One turning vector, and how many steps it has turned
The counts run from 0 to 639.
[-10  18  -5   1   9 -12   7 -28   2 -19 -13   9  17  -8  -3   0  46   0
  22  17   9  14  16   1  13   1  12  22   5   2 -10 -15]
219
[ -6 -10 -24  19  -6 -26  -9  14  10 -12  24  -9  -2 -21 -12   7 -18  -3
   5 -14   2 -18  14   8 -14   2  16  24  13  28   4  11]
182
[  6   7  24  -7  10  19  -6   6 -16   0  11   9   9   5  -8   6  24  -3
 -18  -3  30  12 -12  14  -2   9   4  40 -24   4 -12  15]
290
[  4   3 -18  26  -2 -32   8 -12   4   0  14   1  -8 -22 -10   1 -11  21
  12  17  13  -4   5 -31   6  -4  17 -10  -5   3  -5 -19]
630
[-11   2 -16  12   2 -31   8  11  15   5  27  12 -11 -33 -12   2 -17  -2
  -9  -7  -1 -18  16   5 -15  -3  16   5  10  10  13   6]
183
[-15 -11 -12  19  -5   2  11  16  10  20  14   5  10 -24   6   9 -18  -3
 -25   0  33 -24  16 -12  -4   3  -7  20   7  11  16 -23]
187
[ 10   2 -14 -31  -4   3  20  11 -22   5  23  23   6  -1  17  12  28   3
  -4   1  35  10   2   2   1  14   0  12  14  -9 -13 -10]
520
[ -3  11 -32  11  -5  -1   5 -12  32  -9  -4  -2  -6 -24  -1  -8  -8   4
  19  31 -20   0  -5  14  10   1  18  14   4  18  -1 -13]
625
[ -6  11   9  33  18 -16  23 -12  -1  10   4 -12 -19 -22 -17 -23   0   7
 -33  -9  -3  13   4   0  11 -15  -6 -15  13  11   8   5]
329
[ 16 -16  26 -12   0   1  -7   7  -6  -9 -19   9  11 -10  27 -32 -23 -21
   9   5  -4 -22  17   6   7  -2  -8  -3 -17  -7   2 -16]
575
[  5  -6  -4 -20   8 -25  13  16  -5   5  23  27 -35 -38  19  -4 -10 -11
  -3   4  -1 -12   5   0  18   5   0   4   1   1  -3  -4]
111
[ 12  -8   8  15 -28  11   7 -11 -14   9 -15  21  -8   2   6   8  -8  24
 -24  20   3 -16   2 -20 -22  -5   4   0 -34   4 -12  -1]
263
[ -4  25  -9  15   3  14  -8  25   3   8 -13  -3  -3  19  10 -12  14  21
  21 -23  -4  20  -8 -14   5 -13  -2  23  -4  25 -11   8]
9
[ 42 -12   2 -12 -14   1  -8  18  13 -14  32   5  16  -7   2 -12 -18 -14
  -9  -4  -8 -10 -11  -9  12  19  16  18   3  -6   6  -3]
343
[  5  14 -42  -1  -5  -6 -17  -7 -31  -4  -8   1   9  25   9  16  10  11
  20   7  19   3   4  -4  18  -4   3  -8  12  17 -17  -8]
78
[ -6  12 -35  11  -5  29  -6  19  -8  25 -12 -17   7  19  14   5  12  14
  20  -3  10  -4   1   2  -8   1   4   5  32  12  -8 -11]
5
[  5  10   4   8   0   2   3  15 -11 -11  -6  18 -21  19  -9   3  18  11
  19 -23  -5  19 -24  21   4  -9 -14  18  13   2 -16  31]
383
[  9  11   4  32  13  -7  -8   7   4 -17  -2   8 -23  -1  -4  -5 -22 -14
   6   2 -15 -17 -19  25  35 -14 -15   9  -2   8   3  11]
253
[ 10   5 -16  25  -5  25  16  17  -6  25 -34 -11 -11   7   0  16   7   6
 -17 -10  26 -10   4  -3   3   4 -18   6  11   4   0 -13]
467
[-15  -1 -17  -5  22 -13  17  18  10 -16  -9  36 -28 -10  10 -10   5   4
  13 -10  -5  13   2  29   1   1  -8   6   3  13  -8  25]
387
[-14  14   2  10   1  18   1 -13  -3  13  22  10   8  -3  10 -11  -6  19
  -7  16 -29 -20   0   4  15  -5   1  -3 -22  35 -21  -6]
491
[-17  -4  18  18  18  11 -34  -6  15   6  23  19   4   4 -11   7 -20  -5
   1  15  -4 -24 -20  -9 -10  -3   3  10 -10  -6  19  -9]
45
[ 16 -19   1  14   7  10 -11  20   6 -18 -11  -3  36  24  -1  -4 -13   9
  -5  -7  27   1  -1  10  -9  12   8 -23  16 -19  23 -13]
301
[  1   2  10  16  21   2  16  10  19   6 -27  -9 -31 -16 -16  -1 -21  -8
   8  14   4  -1   6   4 -31  -1  17   0 -17 -26  10  -1]
91
[ -4  -2 -18 -12   7   8  10  18 -17 -14  14  12  -4   4   7  11 -26   3
  31  -7  17   1  11 -16 -15   2   8  26 -25  -2 -11  -6]
316
[ 12 -11 -29 -17  26  10  14   0   2 -14  12  16 -21  -7  15  -1  12  11
  -1  -3  10  22  -6 -26  11 -10  -4  14  29  -8  13 -10]
245
[ -4  13 -17  23  -3  -3   2 -28  -7   3 -28   4  -2   8  -7  -5 -19  21
   1  17  18  13  -2   7 -30 -10   1 -24 -22  -2 -16  -6]
538
[ -9   9   5 -13   4  19 -24 -10  -3  -4  -3  17   8  26   9   3   2  26
  24  17   4  28 -13 -25 -24  -7  13   4 -16 -20   0  -5]
450
[-19  23   2 -15  18  -3  -7 -22  -8   3  11  29   7  12  11   6  26   5
 -33  -6 -14  -4  31  -4  -3  -4   6   0   5  12   6   9]
360
[ 14  -1  33 -20   7 -20  12 -17 -19 -13  23   5  -7 -15  -4 -18  11 -14
 -21 -12 -14  14   5   2  11   5  -6  -8  12 -12  -4   0]
199
[ -9  16  15   8   8 -15  -4  -8 -13 -14 -28  29  -3  13  -7  19  18 -13
  27   1  22   0   8  -3  -3 -14  -7  17 -10 -26  -2   2]
222
[-16 -12  30  26 -21 -14   2   7 -22  -1   4  18  -3   2  -2  11  15  17
  22  28  10 -24  -6  13  15 -10 -10  -2  11  -7   3 -13]
352
[-15 -11  16   2   2  -3  -8  13   4 -20  -2   3  22   8  -6 -18 -18   7
  26  15   8  30 -21  32  -7  17  -7 -13  -2   2   2 -12]
71
[ -8   1   6 -19 -17   4   8  13 -21   0   8  12   8   4  20 -19  11   8
  26 -13  19  22  -6   6  -6  18 -21   4 -11  12 -37  -9]
518
[ 15  19   3  29 -11   4   6   1  -9 -17 -23 -21  11  16  -8  -6 -21   7
   6   5 -15   9   8 -20  35 -10 -13  12 -14  12   4 -12]
399
[ -5  13 -22  -5  13  -1 -28  14  11  15 -22   6   0   4   8  16  17 -20
   7  -4  11  -9  22  -9   2  31   7  10  16   7  12 -16]
598
[ -5  14 -13 -21   1   9  17 -10  -6   2  -2  13  13   7  21  -6  30  21
   9  14   5  20  16 -12  -4 -11   8  -8  28 -16   7 -21]
448
[-21 -12   3  -6  -4  -4   3 -16   3  -5  23  -2   6 -17  -8  -8   1 -23
   6  11  -7  -9  13  18  -5   7 -14   9  44 -11  19 -28]
276
[ 11   4   8 -11   8   0  28  -5  10 -24 -11  10 -25 -10   5 -25   5  10
 -19  -9 -31  36   1 -15   8  -5 -10   6   1  -1   2   3]
475
[ -2   5  -5   6  -2  -8  -6  11  -5  11  14  29 -18   5  18  -6 -34   5
  -1  18 -14 -27 -10   9  18 -20 -16 -25   7   3   6  -7]
486
[-18  21  12   8  -3   6 -26  13 -23  27   7  11   0  22  20 -13  14   3
   5 -13  -1  -9 -13  -4  14  -5 -24  -8   4  23 -23  -8]
284
[-14 -24  -5  38  -1   7 -15  15 -16  -5  10  -6  -8   7   5  -7  -9  24
   7 -14   2  -5 -10 -18  12  -8 -27  -2   6  34  -4  -9]
560
[ -5  20 -16  12  -7  33  23   5  -5  13 -11 -29   5   9 -19   4   1 -10
 -11  -7 -10   7  13  27  -2  16 -11  10  25   8   2  -6]
234
